In the rows, 128 means zero.
Each path below is one point turned by a fixed rotation once a step. After each direction that follows a path, write how fast that rotation turns it, in degrees each step (0 if it stays still).
Each turn is a multiple of 5 degrees from 10 to 175, or 0.
Each row of a path follows its step; steps can be skipped.
Rotation 1:
step 0: [128 134 131 132 127 129 130 117 133 124 121 133 125 129 116 135 127 128
 136 141 127 132 118 123 140 142 131 124 133 131 139 139 138 126 133 122
 135]
step 1: [130 133 123 126 120 115 140 130 132 131 123 136 116 134 123 124 131 124
 130 133 113 137 134 127 119 131 145 129 125 134 131 133 126 123 121 124
 136]
step 2: [135 131 141 127 134 129 139 128 136 141 117 128 123 131 133 122 117 128
 121 113 126 119 125 118 126 131 136 132 132 125 132 130 122 132 116 128
 129]
step 3: [127 132 130 119 130 136 126 140 117 150 120 122 137 130 126 122 127 128
 133 123 120 125 129 118 131 121 126 127 117 124 128 126 124 122 136 132
 125]
step 4: [115 131 123 123 142 134 129 138 131 134 139 127 134 118 130 133 130 137
 134 117 136 133 129 129 113 120 125 120 127 121 130 124 130 133 133 124
 132]
step 5: [132 126 128 129 136 137 127 134 126 115 129 126 138 125 121 131 126 122
 137 125 139 135 128 139 136 120 129 125 136 115 119 136 137 121 127 134
 138]
step 6: [131 127 122 133 133 133 133 128 126 120 132 130 127 127 121 121 138 142
 129 134 124 134 124 143 131 128 132 145 129 134 128 135 143 121 128 121
 121]
step 7: [143 128 132 116 125 117 139 120 131 119 127 132 123 121 124 118 133 129
 127 136 121 118 121 141 124 126 128 126 137 124 139 130 124 132 126 129
 122]
step 8: [135 120 133 116 120 115 128 128 136 135 122 117 136 144 130 125 123 122
 130 128 127 128 116 135 127 129 130 133 126 139 123 123 123 137 125 124
 121]
step 9: [116 126 122 126 121 136 127 128 138 132 134 124 128 123 132 124 114 130
 132 133 118 118 124 122 130 118 130 127 116 131 120 122 119 143 126 133
 122]
step 10: [114 131 126 119 127 127 115 130 137 123 123 123 129 118 136 136 123 128
 122 122 129 122 132 128 133 130 129 129 129 121 115 118 123 118 143 128
 135]
Directions:
[129 128 128 129 131 131 129 127 133 129 126 130 125 123 128 129 130 129
 125 129 130 127 127 128 130 126 129 124 131 128 129 127 126 132 127 132
 127]
145
[130 129 130 124 125 127 126 128 129 134 132 127 127 128 126 125 127 126
 126 127 130 130 128 126 129 127 126 130 127 126 129 126 126 130 125 127
 123]
65
Rotation 2:
step 0: [125 139 114 130 122 116 132 125 129 137 129 130 117 137 130 134 133 134
 131 132 134 134 124 132 133 128 128 121 122 134 122 137 120 141 133 118
 121]
step 1: [129 138 128 127 130 124 133 130 128 135 130 132 134 131 124 115 120 122
 126 131 125 124 133 124 114 133 115 130 128 126 132 129 113 147 121 135
 125]
step 2: [120 141 134 130 131 130 126 132 120 127 123 137 132 125 127 140 118 118
 126 137 118 116 127 120 135 131 127 122 118 138 137 127 127 121 133 133
 127]
step 3: [128 122 124 132 139 137 120 140 113 129 143 137 130 135 122 123 130 127
 131 122 125 125 127 124 128 120 125 124 119 121 128 119 136 122 126 120
 122]
step 4: [124 130 135 129 132 125 128 126 125 117 142 118 123 133 130 134 126 145
 122 125 131 132 144 129 132 138 138 118 127 125 126 128 127 122 121 126
 117]
step 5: [133 125 124 131 132 131 133 134 133 126 131 113 133 116 137 137 128 132
 121 129 132 123 123 137 117 122 128 130 127 119 117 122 114 134 133 130
 117]
step 6: [131 123 131 131 130 125 126 129 134 129 122 120 142 128 136 127 131 136
 116 123 136 116 118 120 130 138 129 139 123 144 135 125 127 129 121 128
 136]
step 7: [133 130 137 135 116 128 126 124 123 123 128 132 128 124 119 142 127 126
 130 122 136 135 115 124 128 112 128 132 126 137 130 121 134 137 125 119
 134]
step 8: [141 132 127 122 130 128 130 130 136 127 132 135 127 133 117 133 124 130
 137 128 132 141 138 118 112 137 128 137 136 129 128 123 130 116 126 124
 135]
step 9: [129 129 122 123 134 132 139 121 135 134 118 138 120 129 134 145 124 129
 135 134 124 131 122 134 131 136 129 125 130 126 120 135 131 126 119 119
 115]
step 10: [128 120 121 127 126 135 121 126 139 128 134 134 135 130 132 114 128 119
 129 131 131 134 118 123 127 141 117 121 119 125 118 133 124 138 120 133
 123]
Directions:
[126 132 129 127 129 128 136 128 130 129 128 127 128 127 130 127 130 128
 129 130 128 128 128 127 124 129 130 129 132 125 129 129 126 128 127 127
 123]
90
[127 130 127 126 127 124 128 126 125 125 125 126 127 130 127 131 132 125
 127 130 129 128 129 130 130 133 131 127 127 131 129 125 127 125 125 129
 128]
160
Rotation 3:
step 0: [137 129 124 124 129 124 121 122 118 138 126 135 118 129 114 135 133 127
 127 124 137 124 114 129 145 126 138 131 125 143 130 134 114 132 138 130
 126]
step 1: [129 127 122 125 127 117 132 130 134 130 123 133 127 117 134 120 133 132
 131 122 143 130 113 126 132 130 140 141 135 131 120 140 119 140 142 136
 119]
step 2: [137 136 121 134 126 128 130 119 129 129 123 146 129 127 125 121 132 131
 124 112 134 125 107 140 138 133 134 134 118 128 122 123 126 134 135 123
 130]
step 3: [124 142 122 125 132 129 123 127 126 129 127 139 123 120 136 136 125 131
 135 116 117 126 118 126 145 128 134 144 127 131 120 139 123 127 142 130
 124]
step 4: [127 141 123 132 117 121 138 119 132 131 112 130 132 119 127 138 130 131
 126 125 130 118 119 129 134 128 145 123 125 134 125 131 132 132 147 121
 121]
step 5: [123 135 123 133 131 133 129 130 128 125 118 129 119 126 121 130 139 137
 118 120 126 130 110 131 136 126 134 135 134 136 133 126 120 121 149 135
 134]
step 6: [127 149 116 126 124 124 134 131 116 135 114 130 134 123 133 125 136 130
 130 131 136 134 119 122 134 134 135 140 129 130 129 122 116 126 137 126
 117]
step 7: [119 141 126 129 139 130 138 117 125 128 120 134 143 137 126 133 127 134
 126 114 136 124 113 137 128 132 135 132 131 137 135 136 117 129 136 131
 123]
step 8: [127 141 117 124 128 140 135 135 124 134 124 136 134 121 135 123 134 119
 123 121 116 132 116 135 124 130 143 136 128 141 129 132 130 127 139 136
 119]
step 9: [121 146 133 129 128 136 141 131 129 139 115 130 129 131 125 140 131 131
 133 118 132 139 119 135 128 137 139 131 119 119 127 131 134 123 141 128
 125]
step 10: [122 145 133 133 127 135 127 131 121 126 122 132 133 124 124 140 126 122
 119 119 127 140 117 124 132 122 151 130 138 137 132 127 123 122 129 127
 131]
Directions:
[130 129 129 130 129 132 128 127 131 128 128 127 129 126 131 129 134 126
 128 129 131 126 128 131 132 126 130 130 128 126 130 131 126 124 127 127
 126]
0
[128 128 125 124 124 128 130 129 127 128 128 128 128 127 133 127 129 132
 132 130 131 131 130 128 126 126 128 127 128 126 128 130 130 130 130 125
 126]
145
Rotation 4:
step 0: [122 135 117 130 112 130 126 133 122 126 138 137 126 127 119 139 133 133
 126 128 120 136 129 123 128 128 119 137 136 131 134 128 129 130 126 136
 116]
step 1: [133 129 128 128 115 141 125 129 128 139 129 133 130 134 131 132 142 132
 127 124 136 124 131 138 125 136 120 140 130 127 138 123 117 130 126 136
 124]
step 2: [127 121 132 121 115 118 119 120 122 133 126 120 135 120 124 134 145 132
 136 117 133 125 130 123 131 129 130 132 130 122 135 124 121 129 125 133
 126]
step 3: [126 124 128 116 116 122 123 136 120 138 134 121 120 121 125 133 139 137
 132 132 116 132 136 135 133 134 131 132 128 128 122 125 124 125 133 116
 125]
step 4: [133 129 128 130 120 127 129 126 132 130 132 132 119 120 130 139 144 132
 138 137 125 133 130 139 128 134 133 126 117 143 126 126 130 137 117 131
 127]
step 5: [142 126 120 136 129 125 127 126 128 130 130 130 136 126 122 127 146 128
 137 131 123 132 125 127 132 145 128 124 134 129 124 131 125 143 134 131
 123]
step 6: [134 117 123 125 126 133 140 131 130 127 126 128 139 124 128 136 133 126
 145 124 122 125 143 136 129 134 130 129 143 125 119 125 124 128 126 128
 129]
step 7: [137 121 128 124 120 123 129 122 124 125 130 119 124 128 124 127 125 127
 129 123 132 135 137 134 123 137 139 124 135 140 113 130 117 123 119 135
 131]
step 8: [138 119 127 131 130 117 122 127 127 118 128 126 131 129 134 123 124 138
 131 128 126 131 127 141 122 134 130 126 137 144 129 120 124 132 125 114
 119]
step 9: [127 131 129 134 128 135 118 126 131 116 131 126 133 114 138 133 125 133
 136 132 117 127 130 127 124 132 124 121 141 137 122 130 127 125 125 134
 114]
step 10: [135 135 128 123 137 139 119 135 132 123 137 132 132 126 122 117 128 136
 135 125 131 134 141 127 119 133 124 135 136 136 125 124 122 129 129 142
 127]
Directions:
[128 129 130 127 127 131 127 123 130 127 130 127 126 126 129 128 129 126
 130 125 134 131 128 126 130 129 128 124 125 132 128 129 127 127 129 131
 131]
135
[131 127 132 132 129 125 126 125 126 126 125 127 130 130 129 128 129 130
 131 125 128 128 124 127 130 127 128 126 129 125 131 128 128 132 131 125
 126]
115
